(in the rows, 128 means zero)
Z: rows in 3 groups, each row roughly a mix of its group's directions (some rows in no group):
Z (151 x 14):
[[122  80 101 144 139 138 149 155  88 109 146 145 171 125]
 [109 142 104 152 115 143 117 163 119 102  82  88 125 163]
 [128  95 116 110 165 143 148 131  91 142 181 145 155 110]
 [159 120 168  98 134 129 173 114 157 143 160 118 107 157]
 [131 154 139 112  93 122  85 148 114 115 103 100  74 123]
 [125 114 168 138 121 132  83 135  72 126 147 139  94 110]
 [138 124  96 141 119 169 145 133 156  62 122 127 117 104]
 [143 138 137 171 112 150 185 173 117 122 132 153 126 115]
 [134  59 132 114 139 150 152 134 116 136 159 131 169 139]
 [132 146 194 143 111 161 163 122 101 121 140 104 120 123]
 [160 107 165 148 138 179 158 123 136 131 121 128 106 169]
 [112 127 132  97 135 106  88 160 161 113 121 121  85 167]
 [126 165 151 131  81 113 136 166  86 120 110 113 117  98]
 [105 116 109 152 139 132  68 151 147  92  91 128 145 125]
 [108 148 153 123 110 117 140 162  60 136 157 116 132 109]
 [119  82 122 129 135 157 116 117 187  92 118 112 117 151]
 [160 135 149 164 136 153 149 154 131 142 118 112  89 177]
 [150 149 105 123 108 112  91 158 157 107 102 132  75 137]
 [113 140 131 183 130 151  98 138 103 134  71 119 113 131]
 [172 111 122 139 105 131 162 185 151 134 115 112 117 157]
 [120 105 124 132 123 161 131  78 140 138  73 116 152  98]
 [109 106 154  99 150 107  66 107 131 124 143 108 133 158]
 [101 100 130 110 130 124 141 167 106 106 164 159 159  89]
 [183 119  97  98 143 126 138 130 160 148 166 128 106 150]
 [133 130 140 131  96 151 151 191 109 102 140 139  87 129]
 [ 91  83 126 116 127 130 103 156  73 106 146 122 146 127]
 [ 96 131 130 126 140 160 109 163 123  72 145 118  85 130]
 [138 116 174 146 109 115 178 151 149 106 113 157 107 150]
 [113 108 120 140 140 134 146 190  93 115 154 149 162 110]
 [138 124 171 113 145 136 168 147 117 133 191 133 113 145]
 [131 155 173 145 108 142 167 164 103 107 152 105 111 111]
 [108 110 105 146 131 147  81 176  82 123 135 133 116 109]
 [115 125  75 116 139 106  79 137 168  99 127 133 105 131]
 [157 148 126 130 154  91 123  83 168 171 119 138 133 142]
 [132 147 176 124 119 125 162 118  67 145 161 128 138 132]
 [133  84 104 118 149 160 140  77 172 138 125 130 124 145]
 [ 95  92 124  96 150 132  77 121 121 141 156  89 136 121]
 [148 184 141 106 120 137 103 108 158 137 119 120  79 144]
 [181 115 103 137 150 147 120  94 174 136 120 148 110 150]
 [145 116 156 123 138 132 191 142 130 137 183 133 137 147]
 [109 127  94 158 121 114 163 177 173 133 113 145 141 142]
 [108 167 161 131  86 109 111 138 124 120 121  87  91 150]
 [152 135 111 156 126 124 176 156 100 136 139 176 158 113]
 [ 80 141 175  92 122 101 112  95 119 141 120 111 135 149]
 [154  93 132 133 167 161 165 109 134 132 170 152 136 149]
 [116 149 115 149 104 103 126 169 162 108  95 150 103 166]
 [142 115  79 103 149 125  88 161 116 117 147 156  94 124]
 [103 135 106 118 127 101  62 104 131 149  88 117 122 138]
 [157 102 101 169 130 158 157 182 135 113 121 118 123 143]
 [102 135 166 139 119 117 154 103  70 140 133 140 165 111]
 [116 138 136 125 112 138 171 142  67 146 163 125 153 103]
 [ 95 119 125 135 143 206 151 158 129 127 140 120 136 125]
 [129 139  80 142 142  78 128 126 115 164 146 135 166 105]
 [135 144 108 125 120 127  73  91 146 131  78 124  94 136]
 [148 123 106 166 133 169 138 151 100 110 113 182 114 128]
 [167 171 118 151 126 125 120 117 122 170 120 157  85 106]
 [118 157 107 132 111 134 128 181  64 130 144 144 134 132]
 [ 90 120 117 110 118 110  65 111 121 124 108 134 130  84]
 [137 155 167 130  98 111 184  93 101 137 129 136 137 109]
 [147 135 110 132 111 137  98 100 179 124  89 111  87 143]
 [105 134 154 118 141 126  61 114 129 125 108 107 106 168]
 [161 137 113  84 125 113 108  85 159 145 145  95 101 119]
 [120 128  94  85 131  83 130 114 122 148 151  97 172 137]
 [107 185 158 140 101 136 165 141  90 129 133 121 152 120]
 [108  79 117 100 131 130  76 161 124 108 139 116 100 141]
 [108  92 140  68 129 148 136 110 113 131 153  98  94 128]
 [126 182 158 156 104 126 141 146 121 124  78 152 113 116]
 [139 185 148 120 116 122 130  83 169 137  99 117 107 133]
 [152 187 122 114 117 117 113 105 167 149 109 117  89 131]
 [148 170 123 123 103  94 137 144 181 127 101 120  96 144]
 [117 146 166 139 119 136 169 149  88 139 129  98 153 168]
 [107 147 150 108 145 102 126 113 165 145 145  82 170 152]
 [160 182 125 146 104 118 160 140 156 126  97 152 101 137]
 [145 122 141 108 144 119 194 123 141 162 167 144 131 149]
 [163 126 114 143 159 142 147  80 126 171 130 156 160 122]
 [105 164 115 137 103 106  80 155  84 123 115 130  99 133]
 [115  62 104 112 155 131  95 118 109 115 148 118 157 125]
 [145 159 167 149  90 136 132 145 133 130  72 119  97 132]
 [ 88 151 190 107 114 123 125 115  85 128 138 126 138 108]
 [139  80 113 176 140 136 151 145 115 106 110 172 145 118]
 [109 149 192 143 139 160 119 128 104 124 125 142  84 136]
 [141 177 147 131  86 112 150 166 137 107 118 117 101 100]
 [143 158 123 168 103 116 168 183 107 141 138 147 132 131]
 [161 102 107 111 155 166 135  96 170 150 142 130  97 122]
 [131 111 128 122 125 135  93 154 180  81 130  99  96 142]
 [110 119 129 131 151 125 177  88 139 175 145 138 161 148]
 [117 116 173  86 152 126 132 104  83 133 169 129 135 139]
 [127  97 103 109 119 104  85 100 147 147 102 155 145  88]
 [109  84 123 104 147 157 104 146 104 127 179  99 141 125]
 [119 126 165 108 113 181 151 121 159 101 119 118  87 139]
 [113 111  79 138 119 143  75 142 144  96 101 118 109 109]
 [122 110 112 138 157 131 158 162  98 141 170 153 171 111]
 [143 118 143 147 126 162 180 128 123  99 148 158 148  84]
 [129 104 151  98 150 128 185 134 120 140 180 142 139 142]
 [112  94  82 133 126 130 129 145 122 103 127 147 176  83]
 [124  85 163 136 114 161 128 167 116  92 151 122  95 117]
 [117 155 147 152 132 131 171 156  85 136 145  97 151 162]
 [120 172 152 116 134 106 110  78 103 165 142 112 152 120]
 [126  76 132 121 160 122 109 140 106 136 182 115 162 135]
 [115 186 170 120  93 122 156 115 110 110 119  98 135 127]
 [124 140 175 149 131 139 130  70 109 148 117 107 167 125]
 [147 132 135 112 141 138 174  74 135 120 178 126 151 124]
 [126 168 131 143  91 120 103 145 139 113  74 115  93 110]
 [171 156 128 134 129 110 150 122  95 134 111 183 150 101]
 [150 145 108 122 138 107 132  55 146 149  97 140 140 120]
 [107 124 186  79 103 129 135  93 115 124 135 134 153 116]
 [114  75 110 139 134 175 127 104 152 110  98 116 150 107]
 [132 166 105 164 128 116 121 161 156 169 102 136  97 106]
 [107 104 154 150 135 154 128 160  73 109 158 122 159 124]
 [112 147 152 142 117 113 134 197 106 128 166 110 123 146]
 [114 170  95 149 118  91  92 144 108 125  94 153 140 108]
 [180 162 119 114 128 118  88  94 105 134 122 135 108  96]
 [133 119 144 119 121 150 119  48 126 122  92 119 133 113]
 [114 104  99 144 138 145  81 173 136 110  99 126  93 142]
 [120 158 153 118  95  98 145 127 116 133 115 163 154  73]
 [154 152 136 165 114 147 157 102 137 137  67 138 141 146]
 [134 111 102 124 167 120 168 125 122 153 164 171 163 127]
 [127 127 123 136 147  99 148 106 102 179 135 152 183 135]
 [153  87  84 151 161 134 148 159 136 135 165 147 138 126]
 [131 142 119 101 129  97  98  91 178 150 111  95 106 123]
 [129 112 136  63  95 102 118 103 152 120 147 120 139  97]
 [140 132 112 171 113 132 100 142 159  99  79 133  96 149]
 [135 150 165 150  99 151 151 183 118 110 152 117 105 115]
 [117 180 172 114 118 141 144  93 120 108 136  94 111 149]
 [115 116  88 143 135 104  93 113  74 137 110 147 153 102]
 [158 129 103 139 103 140 131 107 174 113  73 127 119  97]
 [102 131 168 125 150 168 121 145 112  93 157 129  83 143]
 [123 146 127 154 119 117 104  99 109 166  77  91 141 153]
 [145 188 112 142 133  79  95 123 125 158 126 123 146 130]
 [136 165 156 109 112 126  80 107 146 129 131  91  85 117]
 [135 157 153  91 106  93 107 118 142 149 137  88  92 148]
 [117 109 156  88 132 131 107 146 156 103 160  89 123 167]
 [ 86  91 121 134 132 164  92 147  82 107 128 114 137 117]
 [154 151 118 157 109 126 197 162 134 126 124 152 138 127]
 [145 126 142 163 133 146 129 183 126 142  99 130  90 168]
 [156  97 113 120 142 116  76 117 173 123 122 117  86 127]
 [130 182 156 126 130 134 165 106  83 147 142 148 145 111]
 [123 147 121 125  99 118  92 106 163 109  73 111  94 132]
 [103 103 144 129 138 146 126 178  92 126 180 111 151 132]
 [104 148 134 122 105 110  85 145 154 112  90 105  87 152]
 [132 123 105  97 120 114 140 143  97  94 158 136 135  65]
 [158 177 134 135  94  79 153 147 138 143 118 138 102 128]
 [152  79 114 130 165 144 159 125 134 143 163 156 153 150]
 [115  99 147 117 153 130 117  66 163 116  95 136 139 152]
 [129 166 124 149 102 115 103 164 141 117  81 133  87 110]
 [106  84  96 106 158 108  91 116 118 151 160 133 154 123]
 [126 103 132 158 117 134 143 167 104 133 108 168 159  81]
 [135  74 136 127 154 172 141 115 168 128 152 106 128 153]
 [133 166 130 129 129  96  90 178  90 125 150 141 107 141]
 [159 151 100  98 156 117  82 118 142 145 157 117 132 165]
 [102  99 128  90 130 140 134 136 115  92 186  99 146 123]]
which group is each row in? (one row of each group first):
[105 128  95 125 125 125  70 126 159 124 103 110  88 153]
(118)
[146 111 136 131 150 137 142 141  92 161 195 130 151 122]
(62)
[141 111 116 112 132 114 162  86 127 145 156 145 186 107]
(58)

[130 120  99 152 110 112  97 179 143 111  96 132  87 110]
(62)
[114 154 146 167 124 130 118 136  62 149 117 138 163 123]
(118)
[152 142 127 142 128 140 139  70 149 147  78 136 141 161]
(58)
[146 115  67 128 120 135 145 145 162  81 141 122 134 104]
(58)
[ 78 106  83 142 116 121 167 158 153 116 124 138 150 122]
(118)
[108 141 138 137 121 104  63 135 113 159  99 108  94 123]
(58)
[140 131 105 136 116 144  99 143 168  94  89 136  79 116]
(58)
[109 104 150 163 117 166 142  86 151 124  98 108 143 158]
(118)
[169 149 140 132 114 135 191 107 153 125 112 160 147 133]
(58)
[128  87 153 123 103 114 126 126  85 126 159 111 109  77]
(62)
[155 130 180 101 114 128 141 148 172 111 107  94 115 112]
(118)
